Each row is where one point has got to under a steady rotation. How many ticks took it there?
The counts run from 0 to 402.
[ 20.5  -1.1  -3.5  -9.4   7.8  18.3 -28.2 -10.5  25.4 -16.6 -26.5  25.6
  21.2  21.3 -19.5 -35.4 -28.4  15.7   4.7  -6.4   4.5 -11.7  11.9  26.7
  -4.3  20.1  18.7   6.2  -8.5 -32.5  17.7  25.1  18.7   7.3  17.3]
334
[-24.0  -3.8  14.3   7.5   8.2  14.0  18.6  -5.8 -28.5  -4.3 -23.5   8.4
  -3.2 -14.5 -58.4  10.8  -6.4 -11.1  19.6  35.9 -22.4  -2.1  11.3   9.2
  -1.8 -19.2 -13.4  20.1  16.3   9.8 -12.9 -27.7  20.1   6.0  27.7]
245
[ 31.8  15.3 -14.5 -23.0  12.7  27.7  -2.3   2.3  27.9   5.4 -35.2  21.5
  15.8 -24.5 -18.9 -16.1  24.8   4.1   3.0 -40.5   7.6   2.3  26.1  20.5
   4.6   6.5  -8.1  12.8  12.1 -13.8 -19.0  17.5  18.4  -2.7   5.9]
6
[ -3.3  -9.7 -15.4  42.0  -9.3   4.5 -33.2  -9.8   8.7 -13.1  15.5  -1.7
  26.7 -22.7   1.4 -12.5 -13.4   8.4   9.7   6.6 -24.4  19.2   7.0  10.6
 -24.5 -30.8  21.3  25.5  17.2  26.0   0.2   5.0  21.9 -24.2  33.8]
349
[ -3.6   8.7  -0.2  16.3  12.5   3.3  19.5   1.2 -29.4   4.1 -10.6  22.8
  11.1  -3.8 -47.6  -7.8  -9.0 -32.7   4.5  -2.0 -43.3  36.1  -5.5  25.3
   3.4  -7.3 -14.1   0.4   5.1  -1.4 -11.9 -16.8  30.6  -2.6  28.4]
115
[ -5.7 -20.1   3.9   5.7  -3.4  -2.7 -32.2 -14.5  29.8   7.5 -15.6 -42.6
  -8.9  -8.9 -21.2  16.8  11.1  16.0   5.6 -15.3 -20.0 -24.0  15.7  23.5
   1.9  18.3  27.0  21.5   3.1  13.0 -12.0  14.1   6.9 -30.7  29.3]
359
[  1.8  29.2  11.9  -2.9  33.4  18.8 -12.5  -6.6  21.8 -13.6 -29.5  23.5
  -3.9  -7.9 -15.0 -47.8  -7.9 -13.9  -4.0  15.8 -12.6  12.2  -1.5  21.5
  22.9 -20.7  -8.9 -22.0  17.1 -17.5   3.9  -7.2   2.2  14.4  34.1]
275
[ -8.7  35.7   3.1  28.3  16.9  11.8 -20.5  -1.9  -4.8 -14.5  -3.5   8.0
  10.5   1.2 -17.4 -58.6 -15.1   4.6  -9.7 -10.3 -25.1  27.4  12.6  -1.5
  11.9 -25.1 -18.6  -2.0   6.9 -11.0   7.2   5.9  31.6  11.7  39.5]
313
[-30.2 -10.8  19.6  28.7  -5.4  16.1 -15.3 -17.0 -13.2  14.1  -2.5 -14.4
 -27.5  -8.6 -44.1   7.8  -4.7   8.6   7.8  38.2 -28.0  -9.8   7.6  -7.8
   7.0 -24.1   8.0  19.0  12.4  15.5  -0.1  -5.4 -13.6  -4.7  39.8]
251
[ 13.8  10.4  13.9   5.7   1.1  35.8 -25.5  -5.5  -7.0  32.9  -3.1   6.5
  -6.1   2.0 -46.7 -25.9  24.3   8.4 -10.6 -24.6  -7.6  -6.9   6.8  -7.1
  31.6  11.1  -0.8  22.4 -28.4 -24.0  14.8  26.2   2.8  12.3  23.7]
292
[  9.2 -24.0  12.9  16.7 -20.7  34.7 -43.5 -21.2  20.9  10.2  11.5   6.1
  13.2 -16.0  -2.7 -25.3  21.2  -0.4 -10.2 -16.6   5.4 -15.1   2.5  -6.4
  11.0 -15.3  14.5  34.0  28.5  -7.8  20.2  14.3  15.5   9.8  15.8]
226
[  8.7 -16.7  -6.5  -2.0  12.8  13.0 -29.5 -19.0  27.8 -14.6 -16.3   9.9
  20.4  12.0 -24.7  -9.1 -38.1  17.6   3.5  10.2   4.8 -16.4   9.1  26.4
  -7.7  30.3  30.9  14.8 -10.3  -8.0  13.0  21.1   9.9 -10.2  25.2]
333
[ -5.9   7.4  -2.3  30.3  13.9  24.5 -20.1 -10.0   9.3 -16.3  16.9  17.9
  19.4 -11.9  -1.1 -38.8 -31.6 -12.6   0.6  10.6 -13.2  23.6 -11.5  11.5
  -4.3 -26.8  -4.8   5.3  10.9  14.7   9.5  -4.1  26.0   5.4  54.7]
118
[ -8.3  -4.8 -20.4  38.8  -4.4  -7.3  -6.6  -6.9  -8.3   7.8  -2.3   1.1
  -1.8 -18.2 -17.2  11.8   2.5  -4.2   4.6  -3.9 -38.2  38.3   5.4   3.4
 -16.5 -16.0  21.2  12.9  15.8  37.7 -21.7   5.5   0.3 -28.1  35.2]
154
[ 10.7 -13.8  12.8 -26.2  -3.2  22.7   8.3  -0.9  12.2  10.0 -25.3 -11.2
  -2.5 -10.6 -43.0   8.7  23.4 -12.0  -3.7 -37.6 -10.4 -18.0   5.4  26.6
  15.5  21.4 -14.0  22.3  11.8 -11.0  -7.7  -1.7  46.8  11.9  15.6]
395
[  3.4  19.0  -0.1  22.0 -25.1   7.3 -16.5   0.9  -5.3  -1.8 -24.5  20.8
  -9.1  -8.2 -18.7 -46.7  12.4  22.1  13.4   4.0 -17.3  16.7  27.5 -10.5
  -5.0 -47.1   3.0  -2.5  13.8 -30.0   7.3  19.7  -0.2   7.9  11.5]
22
[ 19.7   5.6   4.5  20.0 -29.8  16.9 -15.6  -1.2 -15.6  24.5  -7.8  21.2
  17.8 -20.7 -26.8 -22.3  40.5  12.6   1.0 -27.9 -19.4  19.0  20.8 -11.7
   2.0 -28.6   4.8  27.5  10.3 -20.7  -3.1  16.4  14.0  -0.4  -9.7]
28
[-28.8 -11.7  20.9  31.6 -17.9   8.8 -21.8 -18.1 -15.3  10.1   3.7 -20.2
  -6.2  -8.9 -44.2  -0.9  -1.6  17.9   4.8  33.1 -24.2 -16.7  14.0  -6.5
  -2.6 -22.9  13.2  35.3  10.6  10.8   3.6  -6.5   4.2  -8.4  27.1]
57
[-13.7   1.0  -9.9  36.9   6.9 -11.2 -13.4 -13.3   1.1  -9.4 -18.3   4.7
 -12.9   7.7 -16.9  -6.5 -24.4  -4.1   2.9  23.6 -43.3  31.7  -3.3  15.2
 -17.1  -4.4  34.8 -17.0  24.2  21.9  -7.5   7.7 -15.4 -19.0  36.7]
149
[  2.7   6.7  29.6  19.5 -25.5  26.0 -27.6  -2.7  -8.6  20.4   0.3  -3.4
 -11.0  -7.4 -30.4 -36.2  29.0  13.4  -1.9 -10.7 -18.7  -9.2  15.6  -9.6
  20.5 -29.8  -3.9  14.8  -1.1 -37.3  18.5  18.0  13.6  12.8  12.1]
60
[-14.2  -3.9   2.4  30.0  16.3   3.3   4.9 -11.1 -20.9   2.0  -1.5  10.7
   9.8  -4.0 -42.2   4.8 -20.8 -26.4  -1.7  19.5 -40.7  29.4  -9.7  24.6
  -7.7  -1.3   1.2  11.9   6.6  30.7 -16.7 -21.9  16.6 -10.4  43.0]
116
[ 10.1 -26.1  16.3  -5.8  14.7   5.8  -7.3 -21.0   5.9   7.1 -17.8  14.0
  34.5 -12.0 -40.3  24.3   2.1 -19.6  -4.6  12.9 -18.8 -15.6  -0.4  43.7
   0.8  22.7  21.3  22.9  12.2   4.3 -13.1 -20.8  14.0 -14.6   5.1]
73
[-12.9  -2.8   7.9  20.2  -4.7  21.0 -21.2 -10.0   4.0 -20.8   5.5  10.5
  17.4 -25.3 -12.9 -26.6 -26.5  17.4  26.1  45.6   1.0  -8.0  11.4  11.1
 -14.4 -47.8   1.6  24.6  10.8   4.7  11.9  -8.8  16.3   3.5  33.2]
53
[ 10.9 -16.7  17.9   4.5  -3.3  20.9 -13.3  -9.9  -9.9  49.2  -8.8  11.1
   6.0 -18.2 -46.2  27.2  43.8 -17.4  -3.1  -6.4 -18.1  -1.4   4.8  13.8
  10.5  12.5  22.2  27.7  -3.5  -0.1 -14.4  -2.4 -12.7 -14.1   5.6]
261
[ 25.0 -11.0  12.7   2.9 -26.6  20.4  -6.7   7.0  13.0  18.9  -2.7   0.6
   4.3 -29.0 -10.5 -11.2  47.1 -12.0  -0.3 -50.8 -22.4   3.8   6.4  16.3
   8.7 -14.3   1.5  19.5   9.2 -10.2 -11.1  13.4  29.7   0.2  13.2]
389
[ -5.4   6.3  16.2  13.4   5.6  17.7 -21.8  -7.8 -10.5  39.2 -11.4 -11.2
  -6.9  12.4 -57.7   1.7  26.2   8.2 -10.1 -15.6 -18.1  -7.6  10.1  -7.4
  24.7  28.6   8.8  25.5 -27.4  -8.5  -0.6  17.2  -4.8  -2.8  17.9]
293
[ 15.9  -6.9  10.4 -15.2  -4.9  -8.0   8.1   8.4  14.9   9.6 -40.3 -14.1
 -11.5  -7.9 -43.5   7.5  23.8   5.9  17.6 -31.4 -27.1 -16.5  23.5  40.2
   6.8  20.6   7.6  11.1 -12.4 -19.0 -16.4  15.4  13.0 -21.7   7.5]
363
[  6.9   2.3   4.4  -2.4  24.9  -4.9  -9.0 -11.6   2.7  26.4 -34.3  11.8
   1.2   7.3 -51.6  17.1  14.5  -8.5  -6.1   5.3 -22.9   4.8   8.2  32.8
  14.7  34.7  34.1  -2.3 -12.9  -8.4 -13.6   6.6 -24.0 -25.3   4.9]
299
[  8.1  -8.7 -14.3   0.7   5.8  19.1 -37.2 -12.8  54.1  -4.4 -16.6 -18.0
  -4.2  -1.7  -7.8  -7.1 -12.0  24.0   3.2 -22.1  12.3 -21.3  14.8  15.0
   0.3  19.5  19.4  12.5  -1.0   9.8   4.8  29.9   6.3 -20.2  39.6]
166
[ 10.8  -9.4  -5.1   2.7   7.8   6.8  -2.6  -6.5   7.7  27.5 -10.2  -8.9
 -11.3 -16.8 -39.1  29.0  21.5  -2.5  14.7 -20.1 -19.8   5.3  10.8  25.2
   4.1  26.3  16.9  22.3 -35.5  18.1 -21.0  20.4 -10.4 -25.6  30.4]
132
[-16.0  -2.5   1.3  28.6 -30.6   0.8  -1.3  -6.1 -29.3   2.3 -25.9  -0.7
 -11.9  11.5 -47.1 -19.6   6.1   2.2  -7.0 -16.1 -42.5  20.2  16.9 -13.5
  -8.1 -11.4  -0.4  14.1  30.4  -4.3  -1.4   4.2  28.5   7.2  12.4]
185
[ 30.2   5.6  -9.9 -18.3   0.9   5.0   8.5   5.3  24.8 -14.3 -50.5  29.6
  -2.5  -4.8 -21.3 -30.4  -1.5   9.8  22.0 -21.6  -3.4   7.0  20.3  33.4
  -5.7   2.7   7.8 -14.4  -5.4 -32.4  -7.4  29.6   8.9   2.8  14.1]
173
[-16.1  -3.9  -1.8  31.9  18.3  15.0 -12.1 -11.1   2.7 -10.9  14.3  17.6
  14.9 -10.2 -14.9 -10.1 -33.0 -17.9   3.0  26.3 -20.2  22.9 -12.5  18.8
  -7.3 -15.6   8.2   7.9   8.8  34.8   0.9 -11.6  16.8  -8.4  54.4]
117
